One turn sends every row of this set to another row. A few are shown first. Where does it send the rows asked after them?
temot: [-4.62, -1.15, +3.09, +0.97, -0.81, -1.73, -2.62, +2.23, -4.09, -3.48, -1.19, -1.46, -4.37, +4.73, -0.89, -2.63, -1.05, -2.58, -3.50, -1.61, -2.85, +0.93, +2.49, +1.56]
suza: [+3.66, +0.26, +2.49, -0.51, -0.87, -4.77, +0.50, -0.43, -0.15, -3.53, -3.21, -0.39, +4.71, -0.04, +2.57, -0.49, +2.43, +3.36, -0.31, +3.55, -0.05, -2.27, -5.08, +1.91]
Gaz: [-1.44, -3.17, +3.03, +0.20, -1.29, -5.63, -1.33, -2.04, -0.03, +1.68, +0.42, +5.10, +0.32, -0.82, +4.55, +0.82, -0.58, +3.06, -3.10, -0.82, -1.95, -0.79, -2.06, +0.69]
laso: [-2.93, -0.06, +5.30, -3.68, -0.35, -1.69, -1.28, +1.38, +3.82, -1.23, -6.81, -1.24, -3.75, -2.53, -0.75, +1.11, -0.06, -1.22, -2.44, -4.34, +1.30, +0.31, -0.43, +1.00]
Lari: [+0.41, -4.62, +2.70, -2.02, -1.19, -2.51, -2.69, -2.52, +2.44, +0.94, -1.10, +4.13, -2.82, -1.48, +2.57, -0.39, -2.49, +2.05, -3.01, +0.11, -3.66, -2.69, -1.47, +0.71]
Medi: [-2.03, -1.33, -0.30, -1.31, -1.72, +1.47, -0.84, +4.05, -4.42, +4.46, +1.33, +0.65, +2.01, -0.17, -0.37, -1.95, +1.57, +1.64, +3.09, -2.69, -0.44, +3.88, +2.17, +0.41]
lop: [+1.24, +2.73, -0.76, -2.82, -0.07, +0.39, -1.07, +0.58, -3.85, -1.12, -1.24, -1.50, +0.77, -1.03, -1.30, -2.43, -5.22, +5.69, +4.77, -2.09, -0.85, -3.04, -5.46, +0.70]
gefi: [+3.14, +3.26, -0.40, -6.92, -0.85, +2.02, -0.21, +0.05, -2.17, -0.43, -5.66, -1.13, +1.88, +2.48, -1.34, +0.43, +1.27, +1.83, +3.92, -1.01, -2.60, +2.20, +0.75, -2.43]
Vek: [+2.53, +2.46, -1.07, -2.21, +2.21, +1.43, -0.49, +2.13, -2.00, +4.14, +1.66, +3.55, +1.80, +2.52, -2.38, +3.93, -2.48, +0.73, +0.27, -1.60, +0.57, +2.11, +0.77, +0.33]
soz: [-0.61, +1.20, +4.11, -4.25, -1.33, -6.68, +0.36, -0.34, -0.27, -1.56, -4.83, -0.77, +1.04, -2.77, +2.71, +0.44, +1.57, -0.78, -3.73, +0.60, -2.06, -1.29, +2.32, -2.99]
fadur: [-0.48, +0.14, +4.75, -0.17, +0.36, +3.32, -2.85, +3.69, -0.16, -5.77, -1.61, -0.01, -1.73, -1.14, +0.84, -2.18, -3.71, +4.41, +3.92, -2.46, +1.82, -0.84, -0.55, -0.95]
mol: [-0.24, +0.56, +1.92, -3.96, -2.34, -1.41, +0.67, -4.94, -2.02, -6.33, -4.23, -4.08, -2.34, -0.35, -2.68, -1.75, -3.07, -2.03, +0.91, -2.74, +3.55, -0.81, -1.68, +0.00]
nim: [+1.54, +2.65, -0.14, -1.20, -3.12, +0.05, +2.22, -4.40, -1.44, -4.01, -0.80, -1.56, +4.28, +3.24, +1.18, -1.20, -0.42, +2.15, +3.23, +1.45, +0.33, +3.94, +0.14, +3.67]
Pelo: [+1.17, -3.23, +1.17, +1.83, -2.31, -1.37, -1.18, +3.90, -3.94, -6.90, -2.46, -2.72, -0.17, +0.70, +0.62, -2.43, -4.73, -0.48, +1.79, -0.91, +0.24, +1.06, -0.55, +4.99]
Feme: [+1.86, +4.25, -1.29, -2.36, +1.23, +0.14, -0.95, +1.15, -4.50, -0.51, -0.90, -2.30, +0.55, -0.09, -1.81, -1.16, -4.86, +5.99, +3.93, -1.98, -1.22, -2.16, -4.92, +0.36]
Nofel: [-1.02, +0.60, +2.13, -4.41, -2.10, -0.69, +0.32, -4.64, -1.87, -5.02, -4.89, -4.27, -2.06, -0.74, -3.47, -2.01, -1.60, -3.16, +0.10, -3.49, +2.78, -1.56, -0.93, -0.75]
zat: [-5.36, -1.29, +2.71, +0.93, -1.95, -2.98, -3.26, +1.99, -4.76, -4.52, -0.32, -0.71, -4.21, +3.34, -0.60, -1.82, -2.75, -1.33, -1.24, -1.21, -3.47, +1.79, +1.95, +1.87]
nemom: [-2.97, -2.69, +3.21, -0.40, -1.84, -5.54, -0.50, -2.25, -0.45, +1.19, -0.09, +5.04, +1.40, -1.90, +4.73, +0.32, +0.00, +0.27, -3.25, -1.12, -0.38, +0.99, -1.35, -0.14]
Sitad: [+1.93, +3.01, +1.30, -0.38, -1.70, -2.24, +0.10, -1.87, -1.78, -2.74, -5.27, -5.26, +3.24, +5.06, +1.64, -0.88, +1.86, -0.65, -2.27, -3.84, -3.72, +3.87, +0.52, +1.27]
Lunok: [+0.21, +2.16, +1.60, +1.10, +1.54, -2.91, +1.23, -0.23, -0.64, +1.53, -1.67, -2.18, +2.95, +1.20, -3.77, +2.40, +1.11, +0.95, -4.78, -3.47, +0.33, -4.93, -5.01, -1.36]
savep: [+1.01, -2.79, +0.07, -1.34, -3.95, +5.49, -0.87, +1.65, -0.36, +3.08, -0.03, +1.88, +0.84, -3.39, -1.80, -3.44, +1.53, +0.19, -0.16, -0.74, +0.16, +0.53, +1.47, +0.98]
tagig: [+0.55, +2.35, +1.72, +0.82, +0.42, -3.26, +2.21, -0.70, -0.35, +1.46, -3.20, -3.23, +3.51, +0.65, -3.12, +2.58, +1.65, +0.44, -4.61, -3.35, +1.23, -3.60, -4.53, -1.65]
Fabo: [+3.47, +5.05, +0.86, -1.35, +0.56, -4.73, -1.80, -4.04, -2.43, -0.62, +0.81, -1.83, +1.57, +2.07, +0.66, +2.18, +0.51, +3.21, -1.31, -0.15, -4.58, +2.47, -1.56, +4.39]
piva: [-1.42, -1.31, -0.16, -2.41, -3.93, +3.08, -0.40, +2.48, -4.08, +3.51, -0.01, +1.48, +1.33, -1.81, -0.29, -3.01, +1.14, +1.80, +3.54, -1.98, +0.09, +3.53, +2.41, +1.07]
muvoz: [+3.56, +1.26, +0.45, -0.43, +0.56, -0.81, -2.69, -0.89, -2.88, -5.88, -2.55, -1.26, -2.06, +4.31, -4.01, +2.57, -0.68, -3.00, -3.31, -1.57, -0.70, +1.64, -2.80, +4.72]
ger: [-1.59, -1.80, +3.75, +0.14, -0.45, +1.37, -2.90, +4.51, -1.30, -1.38, -1.36, -1.73, -3.84, +4.17, -1.33, -5.07, -1.30, -1.10, -3.37, -0.01, -4.22, -1.95, +1.06, +0.70]
fube: [-1.29, +1.79, -0.57, +2.57, +4.62, +1.11, -3.96, +2.55, +0.82, +2.14, -1.61, +0.78, -0.15, -2.94, -1.52, +2.71, +0.68, +2.95, -1.94, -0.16, +1.99, -2.20, -1.05, +0.93]

fadur goes to laso
soz goes to Vek
Medi goes to zat
Where do these go?
temot goes to Gaz
Sitad goes to Fabo
Nofel goes to Lunok
muvoz goes to suza
mol goes to tagig
savep goes to ger

